Rows are one point carried round by a steady rotation, each followed by how many steps it has turned.
The counts run from 0 to 299.
[-23.7   8.5  -2.3 -12.7   3.0  35.5 -19.0 -15.5   0.9  13.5 -27.9 -25.9
 -12.6  -0.6  30.7  -1.2  45.2  -1.4 -17.1 -11.0  32.2  -2.5  15.1 -21.0
  -1.0  -7.5 -11.5   0.9 -31.8  -7.2  -0.4 -13.2  12.0  -7.4   0.6  15.0
   7.2   9.3   6.8   7.3 -29.8  -2.9   9.2  40.9   5.8  26.3  15.2  -1.0
   5.4 -14.6 -46.0  45.8   4.9   1.5 -40.2  -4.8 -13.3] | 278
[ 10.2 -22.1 -17.8 -12.5 -13.1   7.3 -34.6 -10.1  20.0  -4.5   8.0   4.5
 -12.0  -7.7  35.8 -14.4  -5.9  20.1  21.6  -1.9   4.1  17.6 -16.9 -34.7
 -45.6   7.1 -10.3   1.1 -10.9  17.0  -4.9  -8.9  38.4  13.9  -7.9  -4.6
   5.4   0.8  14.1  18.9 -42.2  18.7   6.7  17.9  -6.5   0.1   8.3  -9.5
 -26.2   9.9 -45.1   4.2 -21.8  34.4 -33.6  -0.4   7.3] | 298
[-26.3 -24.5  -8.6  -1.2  -6.9   8.9 -26.5   3.8 -19.6  20.7  12.4   7.9
  -9.1  28.2 -15.5   6.3  11.7  -4.5  -8.3   8.4   4.6  -4.3 -18.6 -22.5
 -13.5 -27.0   1.9   4.4  -7.4  -7.7  -9.1   1.1  42.1 -19.9  24.4  11.2
  16.9  20.3  -4.9  11.8 -19.4  34.2   7.4  37.0   1.1 -13.6  -1.0 -23.4
  21.2  -5.6 -53.6   6.8 -35.6   0.2 -30.9  22.0  31.4] | 63
[-37.0 -17.8   3.3  11.9  18.1  18.4 -30.1 -15.8  10.5   0.4 -20.0 -24.8
  -0.1   6.9  26.4   1.5   5.5   9.0 -21.6  -8.8  11.6  -6.0   8.3 -17.7
 -18.6  13.2 -17.3  12.7 -33.0  23.9  14.3   7.9  -3.7  -9.3   6.4   9.5
  11.7  -4.9 -17.6  -7.6 -56.5  19.6 -15.4  12.4  22.9  -2.7   5.1  -9.0
 -25.7 -39.8 -20.3  45.8 -26.1  -2.9 -13.5  17.0   3.4] | 84
[-45.6 -12.1   7.9 -10.0  17.6  -7.1  -0.3  16.9  -8.5  -4.6  -2.5 -26.5
  15.2   3.0 -22.9  15.4  52.7   2.0 -20.8 -20.2  25.5   4.2   8.2  12.5
  11.5  18.9  -8.9  12.9 -26.6   8.9 -18.6  16.1 -24.9 -19.1   7.8  16.3
   3.3 -15.6  19.2  33.8  -4.5  32.6   3.6  14.1  12.5 -15.2  -7.2 -12.9
  13.5  16.7 -22.2  36.8 -18.3 -17.4 -15.4  -7.5  36.6] | 170
[-26.3   5.8   1.8 -12.9  -5.5  -8.7 -20.6  12.1  25.4  -7.7  -0.4  24.5
   1.9   9.2  35.3  17.1  10.3  -9.1 -29.6 -17.7 -28.6   2.5  18.8  13.9
 -39.2  11.9 -25.5  16.7 -20.4  20.8   3.6 -17.9 -10.9   8.9 -16.2 -17.9
  21.7 -41.3 -24.3  -0.6   6.6  -7.2  -6.0  20.3  -4.5 -17.5  -2.4  -1.5
 -47.4 -23.8  -9.7 -35.9 -15.1  24.3 -20.5   1.1 -19.7] | 116
[-26.7 -10.8   7.6 -16.1  -6.1  -1.5 -20.7  13.5 -11.5  13.9   1.4  33.2
 -10.3  26.0 -29.7  14.7  14.2  -7.7 -17.6  -2.4 -11.0  14.9   5.8  31.1
  -9.1  -5.1 -25.2   3.4   1.9  -4.8 -32.2  -2.8   9.0  -5.7   3.5   7.4
  27.9 -23.9  -1.0  16.4  37.7   9.5  27.5  29.9 -15.9 -27.1 -19.3 -35.5
  -0.2   6.8 -45.0 -26.6 -31.2   0.7  -6.7  30.5  14.6] | 136
[-21.2  -5.6  23.1 -14.4 -24.1  -6.3 -27.9  10.9  -4.7  -2.9  37.3  10.6
  13.7  21.1 -10.3  29.2  -3.9  13.2 -27.7  10.7 -18.8   6.1  16.4   6.6
 -32.4  -2.5 -14.1  30.4 -29.6  38.3 -27.0  22.0 -14.8 -27.2  10.1  -0.6
  30.4  11.6   6.9  28.4   4.8  22.2  21.0   9.8   0.7 -14.1 -37.4 -27.1
  15.2 -13.8   1.7   2.8 -11.3  28.0   4.3   5.1  11.0] | 149
[ -7.9  -1.8   9.5 -17.4  20.0   8.6 -23.3  -2.2  -2.0 -25.5 -29.9  48.4
 -22.5   2.1  22.6  -2.7  16.2   1.8  -0.2   3.5 -22.3  13.9   4.8  -6.8
  -0.2  -3.8 -34.8 -16.5  -6.5  -1.3  -0.8 -23.3  12.2  34.7   3.6   0.0
  13.7  -7.4 -15.4  27.7   0.9  30.0   4.4  19.9  -5.7  -3.2  34.8 -11.0
 -28.4  40.3 -39.7 -19.8 -35.2   3.5 -11.9   4.7  19.4] | 22
[-29.9  -7.5   4.8 -28.2  -2.0   2.4 -36.1  -0.1 -11.9   2.6   6.3  37.4
  -5.9   6.9 -14.0  10.7  15.3 -14.2 -32.8  -3.8  -8.7  16.1   1.9  40.1
  -0.8  15.3 -10.2  -7.0 -26.2  -8.2 -44.1   2.6  -0.2   4.0 -15.3  11.2
  23.7 -33.5  14.3  18.0  17.6  -7.3  13.7  22.9   6.4 -27.9 -21.3 -18.1
 -18.9   8.8 -44.2 -21.5  -9.1  -6.0   6.5  26.3 -20.3] | 130
[-48.3 -37.7  -9.4  -3.3  28.4  -8.5 -32.9 -10.6  11.4 -12.7 -18.4  -8.0
   5.6  -4.6   8.8  -7.8  16.3  -2.0 -21.4 -16.4   3.4   8.1  -6.3  -4.0
   3.7  38.9  -5.0  -8.5 -35.9   4.3  -3.2  17.8 -10.6   5.1 -10.0  14.5
  -0.1 -24.3  -0.3  21.4 -39.1  25.8 -14.6   5.7  25.4 -11.6  11.4  -3.3
 -40.7  -0.8 -32.4  39.1 -21.5  -8.6 -17.0   5.5   8.1] | 91
[  7.3  36.8  46.9 -17.6  -1.1  31.0  -7.9  -6.1 -43.6 -17.1  -6.4  10.3
 -23.6  -0.3  28.8  32.2   3.9   4.9 -10.9  -9.1  27.2   2.0  28.9  11.5
 -25.1  14.8 -36.5  13.9 -24.3   9.9  -6.1 -16.2  -0.5  13.5  16.5  10.7
  26.9  -1.0  -1.9  14.0 -11.5   2.9   2.0  19.0   0.1  -7.0 -18.2 -17.4
  18.3  25.1 -24.2   1.1 -29.1 -13.3  14.8  23.2   5.8] | 237
[-12.5  -8.8  17.1 -11.7 -20.1   2.0 -28.8   9.6  -3.9   8.8  37.7  16.1
   8.4  23.2 -14.4  25.0  -8.0  14.0 -25.1  17.8 -18.3   8.8  10.7   9.4
 -31.2  -8.5 -17.1  26.3 -23.8  43.6 -32.6  19.6 -10.3 -22.5  10.0   1.5
  31.5  10.0  18.0  30.9   3.7  17.9  21.9  13.4  -0.4 -13.8 -32.9 -32.4
  18.1 -13.7  -6.2   0.2 -15.4  32.7   0.9   7.1   8.8] | 147
[-42.1 -19.4   2.7 -15.9 -10.5  -0.1 -32.7  -0.2 -26.7   2.5   7.7   9.9
 -10.9  18.1 -17.7   9.0  24.3 -15.8 -18.6  -3.0  -1.4  -7.8 -15.9 -19.1
   6.3 -20.4   5.5  -2.8 -16.0 -23.0 -14.2   0.3  39.8 -24.5  24.1   9.1
  14.1  13.4 -21.7   9.7  -1.7  30.5  17.1  34.0   1.8 -16.7  -0.3 -21.8
   8.3   1.0 -49.8  -4.2 -31.8 -12.7 -21.0  24.1  29.1] | 59
[ -2.2  -8.5   7.1  -3.6 -10.0  15.8 -22.2  12.2  -6.8  24.6  25.9  24.8
  -5.6  29.6 -20.7  17.5  -4.5  11.4 -15.7  23.0 -12.2  10.0   8.6  17.1
 -26.5 -22.8 -28.6  17.1  -4.6  36.1 -33.8   5.7  -0.8 -13.8  14.2   4.8
  33.0   0.8  24.5  26.7   9.5  14.0  23.9  24.3  -5.5 -18.5 -23.0 -42.7
  20.8 -11.3 -25.1  -9.1 -30.0  25.5  -4.0  18.3  12.6] | 143
[ 14.6  15.6  29.9 -28.6 -20.8  -5.7 -32.9  -5.2  -4.7 -22.1  27.4  27.5
  -6.3  -6.7  23.3  14.4 -15.3  26.8  -1.3  -1.3 -15.8  20.7  12.6   1.3
 -42.2  18.0 -27.3  16.7 -25.4  30.2 -28.1  -8.0  11.0  12.7  -5.5  -5.0
   8.8   6.3  18.6  29.2  -8.3   4.9  30.4  -0.4  -5.6  -7.6 -24.4 -14.7
 -10.2  32.1 -16.4 -15.2 -13.9  40.1  10.6  -6.8   0.3] | 225
[ -8.6  24.3  -1.2 -11.3  13.3  24.1 -14.6  -2.7  17.5  15.4 -17.7  -8.4
  -8.6 -11.4  24.5  -2.9  38.3  17.5 -10.3 -29.8  28.8  19.1  17.2  21.7
 -22.5  24.4 -28.0  11.3 -25.3   1.3 -17.8 -29.8  10.4  12.0 -26.4  10.0
  -7.9 -30.4  30.3  -6.3 -24.6 -21.9   9.0  24.2   5.1 -10.0  -5.6   4.5
 -22.8  -0.3 -52.2   9.8  -4.6   4.1 -13.1  -5.6 -25.3] | 201
[-19.5   1.0   3.1 -30.0   4.8   0.0 -22.1 -10.0  13.6  12.2 -16.2  -4.5
 -12.9 -13.2   7.2  -3.5  28.5   5.6  -9.1 -28.2  12.8  23.4  15.5  26.5
  -1.5  34.8 -25.9  -1.1 -18.5  -6.9 -33.3 -15.6   3.2  13.4 -23.8  10.7
 -12.0 -36.0  34.7  21.2  10.5 -22.6  41.0  15.9  -5.2   2.7  -9.0 -13.3
 -23.1  24.9 -45.3   8.9  -5.3  17.5 -21.4  -9.0 -14.5] | 207
[-19.5  -3.5  -8.2   9.8  23.9   2.2   9.7  27.5  21.6  16.3  -2.5 -25.2
   7.8  13.8 -10.3   3.5  56.4  15.7  -7.9 -13.1  12.0  -4.3   8.6  -4.9
  -5.6 -13.7 -26.9  22.1  -4.4  35.0  -3.4 -16.6 -10.8 -17.2  12.7   1.2
  -5.1 -12.3  16.6  20.5  -9.5  31.2   5.7  19.8   3.7 -15.9  17.8 -16.3
   5.4  -3.3 -21.9  18.9 -40.1  11.7 -38.2 -27.5  43.4] | 178
[-26.0   0.6   0.1 -14.4  -6.7 -14.1 -20.9  13.9  27.4  -8.1   3.2  24.5
   5.5  10.0  33.3  16.0   8.1 -10.4 -29.4 -15.7 -29.0   3.8  18.4  10.0
 -38.5  16.1 -22.2  16.9 -22.0  21.5   3.5 -14.8 -14.5  10.3 -17.3 -17.9
  21.6 -42.1 -21.6   5.6   7.3  -6.1  -4.7  20.3  -4.9 -14.0  -3.1  -1.7
 -46.5 -21.1  -6.1 -33.2 -14.5  28.7 -25.1  -2.7 -18.3] | 115
[ -9.4   7.2  20.5 -11.6  23.6  20.5 -25.7 -31.0  -0.4   0.1 -36.9   6.9
 -19.5  -2.6  52.1  -0.1  -9.5   8.3 -16.9  -3.1   5.5   5.2  31.9  -1.4
  -9.5  29.6 -38.4  -3.4 -33.6  16.4   9.2 -13.2  -6.4  34.0  -2.4  12.6
   2.4 -10.5   3.4  15.3 -34.8  -8.8   6.7  10.4  10.3  27.1  12.5  -7.3
 -22.2   8.6 -23.9  33.5 -16.5  19.7 -14.5   3.2 -18.9] | 9
[-13.6 -20.8 -24.3  -9.5   6.4 -12.1 -16.0  13.2  33.0   9.6  12.8  23.1
   8.8  11.2  28.1   5.2  -1.0  -8.0 -19.6   3.4 -20.9   9.2   2.2   7.3
 -37.2  18.2 -14.8   5.2 -14.1  36.8  -3.9  -1.9 -20.8  20.5 -19.5 -11.2
  16.1 -40.8  18.9  37.4  -8.5   3.5 -14.4  21.6   0.4  -7.1   6.0  -6.0
 -33.7  -5.6 -12.7 -11.9 -15.1  42.6 -45.2 -17.9 -12.5] | 109
[  9.3 -22.1 -17.5 -11.0 -10.2   9.9 -34.7 -11.0  20.6  -3.6   2.4   3.5
 -11.7  -8.1  33.3 -17.0  -0.3  21.4  23.6  -5.1   3.2  16.8 -16.5 -37.1
 -41.4   1.0 -13.8   0.6  -8.7  14.9  -5.2 -12.4  41.4  13.3  -4.8  -3.6
   2.8   3.8   7.7  17.7 -40.9  21.5   8.8  18.9  -8.3  -1.2  11.5 -11.3
 -29.3   7.4 -48.5   3.8 -23.5  32.5 -34.2  -0.9  11.4] | 297
[-28.1  -4.3   3.2 -27.2   0.4   7.6 -37.1  -3.8 -10.7   3.7   7.8  36.0
  -7.3   4.0  -7.4  10.3  13.6 -15.3 -33.1  -4.1  -8.1  15.7   2.4  39.6
  -2.3  16.0 -10.9  -4.9 -29.7  -3.5 -43.9   2.8  -0.5   5.5 -18.2  12.3
  24.7 -33.9  17.3  15.1  11.2 -10.5   9.4  24.3   9.8 -27.5 -19.6 -15.1
 -22.6   5.3 -44.8 -19.2  -8.2  -6.0   9.4  24.9 -25.6] | 129
[-17.4 -29.0 -27.8  10.1  31.2  -1.8  -4.8  16.8  26.8  14.3 -20.2  14.1
  -2.3  14.5   8.1  -7.7  15.8   0.2  -0.1  -6.7  -1.9  12.9  -6.4   1.8
 -20.7  10.9 -27.6  -3.7   7.6  17.9   7.6 -12.2  -3.4  21.7  -5.7  -0.6
   8.7 -39.8   5.6  22.7 -16.8  30.2 -21.1  24.3  -1.5 -19.3  25.4 -12.7
 -31.7   3.8 -41.9  -0.2 -43.2   9.8 -45.0   1.3  23.5] | 101
[-37.4 -20.6   0.4  11.3  21.2  17.7 -32.6 -17.5  11.4  -0.7 -19.0 -22.5
  -1.0   2.1  25.0   1.0   7.6   8.3 -23.6  -8.4  11.5  -4.4   5.3 -16.3
 -13.8  17.2 -15.5  10.5 -36.8  22.5   7.6  10.1  -4.3  -6.9   1.9  12.3
  11.4  -5.5 -11.1  -2.0 -60.3  19.1 -17.9  12.0  26.6  -4.6   5.9  -8.6
 -27.7 -36.1 -22.7  47.7 -25.0  -3.9 -11.3  16.2   0.6] | 85
[-23.7  31.8   5.5  -6.5   1.7  -3.0  -8.2  17.3  28.6  -3.9 -10.0 -12.6
   8.3  -4.3  28.8   7.5  48.6  22.0 -12.5 -43.5  11.7  12.1  22.2   4.9
 -38.6  19.8 -23.5  28.7 -25.7   2.5   3.8 -35.2  11.8  -3.5 -21.7  -3.5
 -11.7 -21.3  -4.2 -18.7 -20.5  -2.5   1.4  19.8   1.1 -18.4  -2.1  19.2
 -30.8 -10.8 -35.8  -0.5  -5.4  10.3 -18.7 -19.8  -5.0] | 195
[-16.7 -19.2 -20.7 -13.0   2.5 -16.3 -15.9  12.5  32.9   6.0  13.2  22.8
  11.2  11.7  28.7   8.2  -1.4  -9.4 -22.6   0.6 -24.1   8.5   5.3   5.9
 -37.8  20.7 -15.3   7.6 -18.7  36.6  -3.3  -2.4 -20.7  19.8 -19.7 -14.3
  16.3 -40.4  12.8  34.1  -4.9   1.2 -11.9  20.1  -1.1  -7.0   3.7  -3.7
 -35.7  -6.6  -8.4 -15.3 -12.7  43.8 -44.1 -17.8 -15.7] | 110
[-28.7  -8.5  -7.8 -23.1   2.8  26.2 -30.8 -23.0   7.6  10.3 -24.1 -25.6
 -12.5 -10.7  24.4  -9.0  41.1  -4.4 -17.4 -11.2  22.5   1.8   7.5 -22.7
  13.3  -2.0  -7.7  -8.1 -34.7  -6.5 -12.3  -2.8   9.9  -8.1  -3.5  14.2
   0.8   5.3  12.8  19.5 -23.6  -4.6  21.8  32.2   8.5  29.9  15.4  -6.8
  -4.2  -5.8 -42.0  47.7   8.3   9.6 -40.0  -9.8 -13.6] | 281
[-34.0 -16.7  -5.8 -27.7   0.6  13.7 -35.7 -23.9  10.7   3.5 -22.6 -24.4
 -10.9 -14.8  17.9 -11.6  40.5  -2.5 -15.3 -13.1  13.3   3.6   0.9 -24.7
  16.3   2.5  -3.6 -10.9 -33.6  -8.3 -15.7  -0.4   9.6  -7.0  -3.9  11.6
  -2.3   3.0  12.6  25.3 -17.0  -1.0  32.1  27.0   5.8  28.2  18.4  -9.6
 -14.7   0.5 -38.8  43.2   5.9  12.4 -41.8 -12.2  -7.9] | 283
[-17.3  16.5  29.7 -14.2   7.4  -3.2  -5.3   5.7 -30.7 -14.9   3.2  11.0
  -8.8  11.9   0.4  18.3  40.8  -6.2 -22.6   0.1 -10.5 -18.8  16.8 -16.7
  16.7 -24.7 -21.3   4.0 -16.4  12.8  -9.2 -18.7   2.0  -7.8  36.6   2.6
   4.8  18.4 -14.2  35.3  11.7  31.9  23.4  16.4   5.6  -2.4  20.1 -25.2
  22.1  34.3 -15.5   2.4 -41.8   4.2 -19.5 -16.6  41.3] | 252
[  5.9 -23.7 -16.7  -7.8  -9.6  11.0 -36.3  -9.2  24.3  -4.1  -2.4   2.4
 -14.4  -8.7  28.6 -18.6   5.7  22.2  22.0  -4.7   0.3  16.9 -16.5 -37.3
 -37.9  -2.2 -14.8  -0.3  -3.8  12.2  -4.0 -16.6  44.7   9.7  -2.4  -3.8
   1.8   4.1   3.3  13.6 -37.2  22.9  12.2  18.0  -9.6  -2.4  16.8 -13.1
 -30.6   6.7 -48.3   3.0 -26.5  30.9 -34.0  -1.8  16.0] | 296
[-19.2   5.7   1.8 -19.4   5.4  24.7 -36.8  -7.3  -4.3   4.0   5.4  35.4
  -9.7   0.9   8.4   9.5  14.1 -10.3 -34.3  -0.5  -6.7  10.1   3.4  35.0
  -9.6  10.9 -16.7  -1.3 -33.8   6.0 -38.0  -6.5  -0.9   9.7 -17.6   9.5
  28.3 -33.7  16.0   2.7  -6.6 -17.5  -1.9  23.3  17.1 -30.0 -14.4 -12.7
 -29.1  -9.5 -42.0 -22.0  -9.5  -5.5  14.5  25.2 -37.4] | 126
[  5.2  36.6  50.0 -19.4 -10.4  19.8  -9.0  -0.9 -39.6 -22.5  -6.5  12.1
 -18.9   2.7  29.8  33.3   1.3   9.4  -8.1 -15.4  20.0   8.8  29.8   8.8
 -34.4  17.5 -37.3  18.6 -22.6   6.9  -2.0 -17.5   4.4  13.6  13.9   4.9
  26.1  -1.6 -14.3   9.0  -5.8   5.8   4.8  17.6  -6.4 -10.0 -23.8 -14.1
  11.1  23.1 -23.4  -6.8 -26.9  -8.6  17.5  22.9   9.4] | 235
[ -8.8   2.7   6.0 -39.5 -26.3  -0.2 -14.6  10.8 -13.5 -20.5  15.4  39.4
  -2.1  10.9  39.4  30.3   1.1 -24.2 -17.0   8.9 -12.8   6.3   5.1  -9.9
 -32.7   0.1  -6.2   3.1 -23.8   3.6   2.5  -0.9  -3.6  19.0   1.1 -13.3
  41.3  -3.4  -5.3  45.9  12.2  15.8  -7.1  38.4 -15.5  11.2  -2.9   0.2
   3.5  22.8 -11.1 -30.8   1.5  26.8 -33.1  -2.9  -6.5] | 35
[ -2.6   3.1  12.5 -18.3  -0.7  -1.4 -21.0  -1.7  18.0   7.4 -16.1   8.6
 -23.2  -2.4   1.3  -5.7  17.2  20.1   7.2 -19.8 -10.0  20.9  17.9  11.7
 -11.8   7.5 -47.0   4.1   8.0   7.8 -25.3 -29.9  17.1  10.9  -3.3  -1.1
  -8.5 -23.6   7.5  15.9  25.9  -6.4  58.0  11.8 -22.2  -2.1   1.9 -32.8
 -23.5  23.2 -38.2 -15.7 -36.1  30.3 -17.9  -4.4  13.7] | 214
[-24.1  14.1  25.8   3.9   7.5  30.1 -13.7   8.8 -17.7 -10.7   4.1 -15.2
   6.5   9.0  -4.3  24.4  33.2  19.7 -21.4  -9.0  27.8   2.5  16.3  10.1
 -17.7   2.1 -21.2  30.3 -36.7  22.6 -13.2  10.5 -10.4 -23.6  11.7  17.3
  26.4   6.7   1.8  -0.6 -34.1  27.7 -13.9  14.3  20.8 -28.4 -23.2 -13.7
  12.5 -20.5 -21.6  27.7 -21.6 -24.8  24.1  20.5  18.6] | 161
